In the data rows, zero lies at 7.5, halfway between 7 and 8.
Each row has a hidden score. How much does it go up from the first row of each pair to the second? 10 means little or no change, 20 a big rise and 0 a big fall. The score is a weighted sum of the row's numbers plus the product of two more (or one squared), each taken from its middle value.
 8 10  8  6 10  9 10 12  9  9 12
 9 10  6  6  6 11  7  8  7 10  5 ~ 13
 4  7  7  8  7  8  3  5  8  7 11
 1  8  4  8  8  7  7  5  8 10  8 ~ 7
 2  9  6 10 10  7  3  8  8  4 11
 8  3  9  9  4  6 11  5  8  8  6 ~ 5
 8  6  9  7  8 10  9  8  9  7  6
 4 14  5  8 10  7  3 10  5  5 13 ~ 17
 5  9 10  8  7  7  7  8 11  5 10
 3 10  6  8  9  7  4  6  6  8 10 ~ 13
 9 10  6  7 11  5  5  3  5  7  6
 5  7  5  8  9  7  7  8  7 10  8 ~ 15
 9 11  7  5  9  8  9 11  7  8  9
 8  4  5  5  7 12  8 10  8  9  5 ~ 17
10 11  5  6 11  7  7  7  4  9  8
 7  2 11  9  6 10  9  9 13  3  2 ~ 4
 9  7  6  5  8  9  7  6  6 10  5
11  9  9  4  4 10  9 11  8  9  7 ~ 11
 7  8  5  6  8  9  9  8  6 13  8
 9  6  7  5  9 11  9  8  6 11  5 ~ 7
6 5 6 8 8 9 5 5 9 7 6
12 10  6  4 10  6 13  7  5 14  8 ~ 8
 9 14  4  7 11  3  8  7  1 12 12
 7 11  5  8 11  6  4  7  4  6  9 ~ 8
10 11  4  6  9  7  8  8  4 11  9
8 8 7 7 8 7 5 4 6 9 8 ~ 8
11 10  7  6  9  9 10  9  7  8  4
 2  7  6  8  5  8  2  6 10  2  6 ~ 12
 6  4 10 11  4  8  6  8 12  3  7
11 11  6  6  9  9 10  9  5 11  9 ~ 14
10 12  4  7 10  7  8  5  5  7  8
 9  9  9  5  9  8 11 11  8  9 11 ~ 9
 9 10  5  5  8  9  8  6  4 10  9
8 5 8 9 6 5 8 5 7 9 7 ~ 6
 6  2  9 11  5  7  5  3  9  2  3
 6  7  9 11  6  5  9  9  9  9 11 ~ 16
 7  5 10  8  4 11  9 10 11  6  5
 7  2  8 10  5  4  8  2  9  6  6 ~ 6
 5  9  6  7  9 10  7  9  7  6  9
 4  3 10 11  5  7  5  4 10  2  7 ~ 6
 4  7  6  7  8  8  7  8  9 10  7
 8  4  8 10  4  5  8  5  7  8  8 ~ 7
12  9  8  5 10 10  9 11  6 11  7
 3  7  6  6  8 10  5  8  8  5  8 ~ 8
 5  5  5  8  9  5  4  1  4 10  6
11 11  5  6 11  5  5  6  3 13  9 ~ 14
 9 10  5  9 12  6  5  7  4  8  9
10 10  4  6  9  5  7  5  3 12  5 ~ 11
 7  3  9 14  4  3  6  2  8  6  5
 8 14  6  6 10  7 11  9  5  7 10 ~ 10
10  5  9  8  7  8  7  7 10  6  6
11  9  5  6  8  7  9  7  7  9  7 ~ 12
 8  8 10  6  7 12 11 12 11  5  6
12  6 11  5  5 12 13 12 11 10  5 ~ 14
 5  7  6  7  8  7  7  6  7 10  6
 3  6  5  8 10  7  3  7  7  5 10 ~ 9
 8  6 12  8  6  9  6  9 13  1  4
10  9  8  6  8  9  9  8  8  5  8 ~ 15
 7  3 10  8  3 13 11 13 14  4  4
8 9 4 6 8 6 4 4 4 9 5 ~ 13
 8  4  9 11  4  6 12 10  8  8 10
 8 11  6  7 10  8  2  6  7  2  4 ~ 8
 9 12  8  7 13  4  5  4  5  6 10
 7  5 10 10  5  6 10 12 10  6  9 ~ 7
12  9  6  7 10  5  8  5  4 10  7
 4  7  7  7  8 13 10 10  9  8  8 ~ 11
 5  8  7  9  5  4  8 10  7  8 12
 6  8 10  8  5 10  8 11 12  1  8 ~ 6
10  5 10  6  8 11 11  9 10  8  5
10  9  3  7  9  9  7  8  5  9  7 ~ 18
 7  6 10  8  7  9  8  9 12  4  6
 8  9 10  7  7  4  8  3  6  8  8 ~ 9
6 6 6 8 8 7 6 6 7 9 9
 8  4  9 11  5  5  5  6 10  7  7 ~ 9
 9  8  5  5  9 10  6  8  6  8  4
 5  8  5  6  9  5  5  2  6  9 15 ~ 17
12 10  8  5  9 12 11 11  7 10  8
 8  4 11  7  5 12 12 13 13  6  6 ~ 6
 7  9 10  6  8 10  9 10  8  6 10
 8  7  9  7  6  6 11  8  9  9 10 ~ 10
11  9  4  5  9  8  9  7  6  9  5
12 10  7  6 11  6  6  6  6  9  6 ~ 8
3 7 6 7 9 9 5 6 7 6 8
 7 10  4  7  9  9  6  9  5  5  7 ~ 11
 5  5 12  9  5  9  5  8 12  2  7
13  8  6  5 11 10  9  7  5 11  5 ~ 15
 8 10  8  7 11 11  9  8  7  5  9
11 11  7  6 10 10  8 10  6  9  7 ~ 11
 5  6  5  9 10  6  5  4  6  9  8
10 13  5  7  8  6  7  5  4  8  8 ~ 10
10  9  5  6  8  7  6  5  7  7  6
 4  3 10 12  4  6  7  6  9  6 10 ~ 9
 5  7 10  9  5  7  7  7  9  4  8
 9  8 10  5  7 11 11 11 10  8  9 ~ 13
13 11  7  5 11  5  8  9  5 10  9
 6  6 10 11  6  7  7 10 11  5  9 ~ 9
12 10  7  5  9  8 11  7  5  9  5
 8  3  6  6  8 12  6  6  9  8  0 ~ 19
10  9  6  6  7  9 11 10  8  9  7
 6 13  5  7 10  5  5  7  3  9 14 ~ 15
10 11  6  5  9  5  9  6  4 11  8
 5  7  9 10  5  4  8  8  9  7 10 ~ 9
 5  5 10 10  5  6  5  5 10  5  4
 5  6  9 10  3  2  8  4  7 10  9 ~ 12
 8  3  8  9  4  5 10  7  9  6  7
11  4  9  8  8  8 11  7  9  8  3 ~ 9
11  6  9  5  7 11  8  8  9  6  1
 9  3  8  9  4  6  8  5 10  7  3 ~ 12
 6  4  9 11  4  8  8 10 11  3  5
 6  3  5  7  9  7  6  3  8 12  4 ~ 17
10  8  8  5  8 11 11 11  9 10  6
 5 10  5  7  9  7  5  8  6  8 10 ~ 11
 6  6  8 11  3  2  7  6  7  8 12
 3  7  6  7  7 10  4  8  8  7  7 ~ 11
 8  7  9  7  7  7 10  6  7  9  8
10  7  6  6  9 13  7  8  7  8  1 ~ 16
 6  5  9  9  8  6  8  5  6  8 10
 8  5 10  7  6 11  7  8 12  4  3 ~ 8
 6  6  9 10  4  5  8  5 10  6  9
 3  4  8  7  9 14  7  9 10  6  5 ~ 10
 9  9  6  7 10 10  4  9  6  7  5
 8  5  9  8  5  6 10  5  9  7  5 ~ 3
 7 13  6  7  9  5  2  6  5  6 11
11  6  8  6  7  5 10  3  7 12  7 ~ 5
11  9  4  5  9  8 10  6  5 11  5
 6  7 10  9  4 10 11 13 12  5 12 ~ 11
12 10  5  6 11  8  9  8  2 13  7
 8  6 10  9  7  5  7  7  9  6  5 ~ 3
 2  7  9 11  5  6  6  8 11  2 12
11 10  6  6  8  9  9  7  5 10  5 ~ 11
 9 11  6  8  8  5  4  3  4  6  8
 7 11  6  7 10  7  4  8  4  7  9 ~ 10
10  7 10  7  7 11  9 10 10  8  5
 6  6  6  7  8 11  5  9  8  6  4 ~ 13
 9  5 10  9  5  7 13 11  9 11  8
 5 12  6  8 11  7  6 11  6  8 11 ~ 12
8 8 9 6 7 8 6 7 9 5 7
10 12  6  8 10  4  6  5  3 11  8 ~ 13
 8 11  5  7 10  6  7  8  3 13  9
 9  3 11  7  5  9  7  6 11  5  3 ~ 3
 7 11  9  4  8  7 10 12  9  7 11
 4  7  8 12  6  0  7  7  7  6 13 ~ 12
 7  3 10 11  6  5  5  5  9  5  5
 3  7  5  8  9  6  3  6  6  7 11 ~ 16
